Here are some points, one per row:
[-0.08  0.3  -0.98 -0.48  1.26 -1.51 -1.01 -0.38  0.52  0.59  2.48 -2.15 -0.61  0.96 -0.91  1.67  0.57  0.54 -0.38 -1.06 -0.96  1.61  0.35  0.24]
[-1.61  1.11 -0.86  0.52 -1.52  0.89  0.95 -1.46 -0.45  0.97  1.31  1.05  0.93 -0.81  0.14 -0.14 -0.15 -0.87 -1.56  1.58  1.58  0.35 -0.81 -1.35]
[ 0.18  0.63 -0.9   0.51  1.17 -1.74 -1.66 -0.08  1.09 -0.68  0.69 -0.94 -0.08  1.31 -1.73  0.28  1.97 -1.15  0.09 -0.62  0.35  0.72  1.43 -1.14]
[-1.52  1.27 -1.2  -0.18 -0.75  0.8   0.37 -1.75 -0.76  1.79  1.25  1.22  0.44 -1.    0.12 -0.87 -0.25 -0.6  -1.2   1.61  1.08  0.49 -0.34 -1.2 ]
[ 1.63  0.26 -0.45  0.24  0.88 -1.19 -0.53 -0.28  1.21  0.37  1.31 -0.16 -1.56  0.33 -1.1   1.8   0.84  0.92 -0.96 -0.18 -1.07  0.32  1.53 -0.32]
[ 0.7   0.19 -0.72 -0.32  1.13 -1.38 -1.3  -0.24  1.37 -0.98 -0.03  0.    0.53  1.09 -1.78 -0.16  1.37 -1.12  0.06 -0.54  0.37  0.54  1.59 -1.22]
[ 0.21  0.65 -0.98 -0.7   2.11 -1.63 -1.99 -0.5   0.42  1.15  0.58 -0.69 -1.27  0.33 -1.06 -0.64  1.26  0.25  0.65 -0.45 -0.89  0.7   1.55 -0.33]
[ 0.32 -0.25 -0.32 -0.87  0.79 -0.52 -1.26 -0.44  0.43  0.72 -0.28 -0.84 -1.07 -0.23  0.87  0.11  0.18  0.42  1.33  0.48 -0.99  0.14  0.76  1.07]
[ 1.04  0.7  -0.61  1.03  0.73 -1.5  -1.23 -0.1   1.64 -0.9   0.64 -0.31 -0.48  0.99 -1.91  1.18  2.24 -0.95 -0.44 -0.25  0.26  0.25  1.95 -1.24]
[-1.97  1.06 -0.88  0.78 -1.61  0.91  0.82 -1.17 -0.52  0.36  0.38  1.39  1.66 -0.46  0.08 -0.84  0.2  -1.8  -1.29  1.47  2.15  0.1  -0.77 -1.63]
[ 0.69 -1.77  1.78  0.54 -1.06  1.35  1.64  1.61 -0.03 -1.02 -1.22  0.77 -0.01  0.96  0.32 -0.1  -1.84  1.5  -0.99 -0.47 -0.37 -1.62 -1.3   0.79]
[ 1.52 -1.15  0.29 -1.02  0.42 -0.73 -0.29  0.04  0.47  0.16 -0.38 -0.13 -0.82  0.19  1.16  0.7  -0.82  0.52  0.4  -0.63 -1.38 -0.06  0.8   1.41]
[ 0.66 -1.05 -0.04 -1.6   1.07 -0.93 -0.92 -0.06 -0.1   0.59 -0.54 -0.33 -0.52  0.41  1.19 -0.61 -0.87  0.28  1.05 -1.04 -1.26  0.26  0.55  1.46]
[-0.4   0.96  0.17  1.32  0.57  0.09 -0.33  0.64 -1.28  0.55  0.42 -1.41 -0.69 -1.03 -0.27 -0.2   0.87  0.81  1.98  0.78 -0.26  0.51 -0.23  0.36]
[-0.12 -0.5  -0.32 -1.5   0.96 -0.31 -1.36 -0.34  0.26  0.29 -0.6  -1.22 -0.3  -0.04  0.88 -0.31 -0.08  0.05  1.72  0.14 -0.73  0.49  0.19  1.16]
[-1.59  1.13 -0.87  0.5  -1.57  1.05  0.96 -1.45 -0.37  0.72  1.22  1.12  1.03 -0.76  0.09 -0.12 -0.07 -1.03 -1.62  1.6   1.66  0.31 -0.84 -1.39]
[ 0.87 -0.34 -0.28  0.37 -0.36 -0.86  0.05  0.14  1.04 -1.59  0.12  1.21  1.12  1.62 -1.37  0.06  0.34 -1.69 -1.62 -0.94  1.15  0.07  0.72 -1.62]
[-0.37  0.38  0.27  0.79  0.37 -0.67  1.14  1.03 -2.    1.1   0.86 -1.14 -0.15 -0.72  0.77  0.73 -0.2   1.09  0.61 -1.24 -0.97  0.79 -0.81  1.37]
[ 0.33  0.79 -0.98 -0.39  1.67 -1.5  -1.73 -0.7   0.8   0.81  1.55 -1.22 -1.32  0.38 -1.16  0.7   1.43  0.41  0.12 -0.34 -0.82  0.91  1.4  -0.31]
[-0.95 -0.2  -0.39 -0.59  0.42 -0.46 -1.06 -0.65 -0.28  1.12  0.82 -1.88 -0.6  -0.02  1.52  0.33 -0.23  0.5   1.01  0.02 -0.9   0.47 -0.45  1.23]
[-0.25  1.08  0.07  0.31 -1.35  1.58  0.84 -0.3   0.49 -2.13 -0.34 -0.57  1.56 -1.61 -0.65  1.77  0.95 -0.98  0.61  1.53  1.3   0.68 -0.36 -0.7 ]
[ 0.77 -0.33 -0.54  0.3   0.61 -1.54 -0.61  0.32  1.12 -1.12  0.47  0.29  0.56  1.85 -1.66  0.18  0.79 -1.09 -0.8  -1.28  0.37  0.52  1.05 -1.19]
[-0.87  0.81 -0.17 -0.59  0.5  -0.23  0.52  0.19 -1.73  0.81  0.89 -1.76  0.59 -1.39  0.71  0.65 -0.05  0.52  1.3  -0.7  -0.7   1.42 -0.86  1.15]
[ 0.11  0.3   0.67  1.11 -0.73  0.5   1.48  1.22 -0.8  -1.44 -0.72 -0.52  1.55 -0.97 -0.15  1.06  0.52 -0.37  1.16 -0.06  0.36  0.49 -0.5   0.37]
[ 1.45 -1.43  0.53  0.13  0.11 -1.26 -0.24  0.51 -0.09  0.36 -0.11  0.19 -1.1   0.98  1.5   0.   -0.92  0.22 -0.17 -1.45 -1.01 -0.66  0.62  1.41]
[ 0.03 -0.16 -0.46 -0.66  0.97 -0.69 -1.13 -0.29 -0.12  1.45  0.32 -0.85 -1.39 -0.07  1.13  0.03 -0.16  0.94  0.87 -0.06 -1.38  0.07  0.42  1.29]
[ 1.46 -1.51  0.36 -1.4   0.56 -0.92 -0.44  0.16  0.18 -0.13 -0.86  0.14 -0.2   0.59  1.16 -0.12 -1.09  0.    0.63 -1.14 -1.23 -0.14  0.78  1.39]
[ 0.17  1.   -0.55 -1.51  1.21 -0.22 -0.09 -0.49 -1.17  1.35  0.64 -0.85 -0.28 -1.96  0.22  0.5   0.03  1.02  1.38 -0.06 -1.35  1.21  0.49  0.84]
[ 1.36  0.46  0.49 -0.05 -0.1   0.7   1.07  0.3  -0.92 -0.41  0.72 -1.07  0.34 -2.08 -0.15  2.01 -0.33  1.25  1.38  0.47 -1.03  1.08  0.22  0.8 ]
[ 0.98 -0.33 -0.47 -0.16  0.82 -1.59 -0.64  0.1   0.83 -0.73 -0.27  1.33  0.58  1.63 -1.41 -0.92  0.46 -1.4  -0.84 -1.23  0.47  0.2   1.37 -1.31]
[ 0.3   0.65  0.15  0.5   1.01 -0.69  0.59  0.93 -1.64  0.82 -0.34 -0.47 -0.22 -1.17  0.19  0.06  0.42  0.75  1.51 -0.67 -1.15  0.65  0.34  1.12]
[-2.08  0.96 -0.84  1.41 -1.19  0.26  0.87 -0.9  -1.13  1.42  0.65  1.68  0.99 -0.02  0.43 -1.48  0.21 -1.41 -1.59  0.8   1.68 -0.23 -0.66 -1.26]
[-0.23 -1.62  1.94 -0.81 -0.33  0.9   0.63  1.   -0.39 -1.03 -1.91 -0.2   0.96  0.69  0.72 -1.11 -1.44  0.28  0.02 -1.35 -0.59 -1.67 -1.09  1.51]
[-1.87  1.24 -1.21  0.12 -0.83  0.66  0.47 -1.67 -0.7   1.54  0.95  1.39  0.83 -0.79  0.23 -1.23 -0.05 -1.11 -1.24  1.49  1.38  0.44 -0.43 -1.39]
[-0.12 -1.97  1.63 -0.45 -0.56  1.16  1.25  1.37 -0.45 -0.86 -1.49  0.19  0.98  1.02  0.56 -0.78 -2.15  0.96 -0.26 -1.1  -0.48 -1.21 -1.73  1.2 ]
[ 1.52 -0.85  0.07 -1.27  0.68 -0.5  -0.61 -0.21  0.83  0.   -0.87  0.09 -0.76 -0.19  0.71  0.45 -0.51  0.45  0.74 -0.08 -1.21 -0.06  1.14  1.12]
There is one direction along which these points spread out most. Take the direction at right angles to it along which they spread out most. Then take the direction at right angles to both along which they spread out most. Go by this last direction. Where along it does each point below lie, from 0 to 99? 50 is the average, and the first point above lies past it. One standard deviation of the points above along it is 16.
[-2.12  1.15 -1.09  0.13 -0.93  0.71  0.4  -1.51 -0.96  1.5   1.41  0.64  0.81 -0.64  0.39 -0.91 -0.2  -0.89 -1.07  1.34  1.41  0.56 -0.98 -1.13] 65
[-0.2  -1.7   1.89 -1.18 -0.29  1.22  0.5   0.87 -0.23 -1.29 -2.31 -0.12  1.26  0.51  0.5  -1.24 -1.45  0.2   0.33 -0.92 -0.38 -1.62 -1.03  1.35] 23
[-0.14  0.79 -0.11 -1.99 -0.51  2.09 -0.48 -0.9   1.7  -1.66 -1.5   1.18  0.06 -1.12 -0.95 -0.65  0.19 -0.56 -0.2   1.54  1.59 -0.58 -0.45 -1.65] 38
[-0.45 -1.58  1.65 -0.71 -0.84  1.38  0.95  0.98 -0.25 -1.48 -1.6  -0.23  1.61  0.8   0.48 -0.74 -1.68  0.16 -0.01 -0.88 -0.01 -1.22 -1.65  0.99] 24
[-1.35  1.01 -0.65  1.47 -1.82  0.8   1.18 -1.1  -0.27  0.35  0.27  2.04  1.18 -0.43 -0.04 -0.51  0.44 -1.56 -1.8   1.51  2.13 -0.33 -0.33 -1.73] 44
[ 1.56  0.16  0.94  1.47 -1.72  1.12  2.17  0.82  0.3  -2.07 -0.22  0.27  0.97 -1.3  -0.46  2.88  0.18  0.19 -0.25  0.7   0.34  0.07 -0.07  0.08] 38
[ 0.07 -1.35  0.52  0.45 -0.36 -1.05 -0.57  0.68 -0.32 -0.55 -0.22 -0.74 -0.08  1.54  1.74 -0.69 -0.59 -0.98  0.38 -1.46  0.26 -0.33 -0.45  0.97] 34
[ 0.41 -1.39  1.53  1.43 -0.54  1.02  1.1   1.83 -0.26 -0.14 -0.93  0.72 -1.08  1.07  0.16 -0.53 -1.35  2.09 -0.63 -0.19 -0.5  -1.81 -1.27  0.63] 28
[ 0.05  0.35  0.81  2.87 -0.51  1.03 -0.18  1.23  0.6  -0.14 -1.06  0.84 -2.36  0.23 -0.61 -0.66  0.97  1.24 -0.14  1.8   0.68 -2.18 -0.15 -0.89] 38
[-0.43  1.04 -0.14 -2.16 -0.01  2.09 -0.89 -0.73  1.71 -0.86 -1.56  1.41 -1.25 -1.08 -0.78 -1.35  0.13  0.07 -0.23  1.4   1.37 -0.98 -0.7  -1.8 ] 42
[ 0.29 -0.44  1.25  2.53 -0.52  0.86  0.6   1.8   0.06  0.18 -0.86  0.78 -2.    0.91 -0.17 -0.6  -0.1   1.87 -0.39  0.61  0.   -2.01 -0.7  -0.15] 34
